In the rows, zero is written as 128.
Each path below is one point turned by a fixed rotation once a step. After each direction that follows a path, write how fast that rotation turns it, in degrees per step (0 if it stays still).
Each turn is a multiple of 5 degrees from 10 to 175, or 0.
Each row of a path follows its step; steps can be skipped.
Path 1:
step 0: [139 136 126 132 120 133 123 121 140 120 131 133 119 124 137 126 140 117
 132 118 126 127 122 144 135 135 125 130 124 126 128 127 130]
step 1: [134 134 137 134 117 130 125 124 139 122 132 132 136 132 125 129 130 131
 125 120 129 137 113 134 138 124 118 134 129 137 140 128 138]
step 2: [137 133 124 134 117 120 128 125 139 130 116 127 138 136 119 131 125 128
 128 118 119 118 130 128 139 127 119 129 135 142 126 124 131]
step 4: [146 124 136 119 119 114 124 132 134 127 134 122 132 125 138 134 129 134
 119 130 133 133 135 118 137 128 129 118 133 129 131 127 134]
step 5: [144 117 125 120 124 124 131 128 137 132 131 126 127 120 133 139 133 114
 134 128 126 129 131 135 137 127 135 123 142 127 119 134 134]
step 6: [134 132 135 116 127 124 118 125 126 121 138 126 132 131 124 127 132 111
 130 126 137 132 121 146 132 126 136 127 139 131 132 129 135]
step 7: [137 138 137 124 130 117 125 126 135 125 128 133 124 129 111 117 136 131
 135 127 137 126 131 134 142 123 127 128 134 137 131 138 133]
step 8: [137 130 140 127 128 135 119 134 137 126 123 131 130 137 123 123 137 132
 140 124 119 114 128 135 147 131 129 132 129 124 122 128 125]
step 10: [139 119 128 133 115 127 134 122 136 130 126 119 125 123 132 136 121 146
 130 127 134 125 127 140 142 123 126 124 130 135 128 126 135]
step 11: [138 119 123 124 114 129 128 127 124 132 132 124 137 135 139 124 125 125
 129 120 127 122 136 148 130 131 122 129 137 133 128 122 136]
step 12: [137 141 130 121 114 117 127 128 132 126 146 130 125 120 134 121 128 122
 118 124 128 121 135 138 128 124 122 130 132 136 131 128 131]
[130 123 127 128 130 125 128 128 128 130 126 129 128 129 128 128 128 132
 131 129 125 129 129 125 130 124 125 128 127 131 129 135 131]  125
[130 127 130 128 133 128 128 126 128 125 126 131 128 127 126 125 126 130
 132 130 128 130 124 132 129 133 128 125 126 128 128 128 124]  40
[127 128 131 128 128 130 125 131 130 125 123 128 128 128 126 133 128 132
 127 127 128 125 129 125 126 130 129 130 131 132 129 127 124]  60
[128 127 128 126 129 128 124 124 128 130 128 124 127 129 128 132 127 132
 128 131 127 127 130 124 131 130 129 124 124 124 126 126 127]  65
[127 124 124 128 126 127 122 127 129 125 127 128 129 130 130 126 127 124
 130 128 123 125 129 130 126 127 132 129 128 127 128 130 125]  125
[124 131 126 130 128 128 130 127 126 125 129 127 130 129 132 129 128 128
 128 134 128 127 128 127 132 132 127 131 132 127 128 133 127]  0
[127 129 125 127 126 125 128 125 122 130 125 126 129 132 124 127 128 130
 131 127 132 126 129 131 126 127 127 126 130 130 129 127 127]  85
Path 2:
step 0: [120 120 121 129 122 127 126 124 121 118 129 130 135 145 138 133 129 130
 132 124 133 107 121 130 132 131 131 127 120 120 136 130 137]
step 1: [133 122 119 131 129 118 145 140 128 137 129 130 131 128 125 123 134 131
 129 137 140 120 133 126 123 131 131 122 128 136 139 115 123]
step 2: [143 132 123 128 132 134 133 126 126 125 118 135 131 126 139 135 124 115
 135 126 129 121 127 128 140 121 138 117 127 129 138 140 124]
step 4: [135 106 115 131 133 130 133 138 132 127 124 135 126 126 134 121 121 137
 132 132 135 130 130 133 121 131 128 116 124 136 137 133 128]
step 5: [142 136 126 132 119 136 136 119 118 129 114 128 131 131 121 121 129 121
 125 130 134 134 123 123 136 120 129 119 116 123 141 130 129]
step 6: [137 126 122 114 125 132 137 124 122 125 137 144 138 133 130 126 125 129
 136 122 126 130 121 128 115 131 123 118 141 124 125 129 139]
step 7: [131 116 120 144 125 133 136 123 127 127 130 132 116 149 132 119 123 137
 131 127 128 130 131 128 126 127 128 134 123 134 140 137 129]
step 8: [132 133 116 133 126 127 136 126 114 139 119 133 137 122 122 118 121 124
 120 126 140 115 121 129 132 132 119 126 125 123 134 128 137]
step 9: [137 135 118 117 121 136 141 130 130 132 137 135 130 142 142 132 130 131
 125 123 124 120 134 117 126 118 128 122 134 129 130 127 128]
step 10: [121 121 118 135 126 120 138 126 122 126 131 130 125 134 127 124 120 118
 143 122 132 126 131 123 139 137 134 135 137 131 142 136 134]
step 11: [125 124 117 128 132 128 125 134 128 142 119 130 145 133 132 130 127 122
 122 126 137 118 126 130 119 119 115 127 124 137 142 132 127]
[125 125 130 132 132 124 128 133 126 129 125 131 124 129 128 125 128 129
 128 128 127 130 127 126 127 127 130 128 128 128 132 125 129]  115
[129 131 129 129 129 128 130 123 123 130 130 131 124 131 127 126 127 132
 126 129 126 123 129 130 127 129 128 131 128 128 125 127 131]  40
[127 129 133 130 126 128 126 129 129 127 128 129 129 134 127 129 125 127
 131 125 129 129 126 130 126 129 129 129 133 132 127 133 128]  100
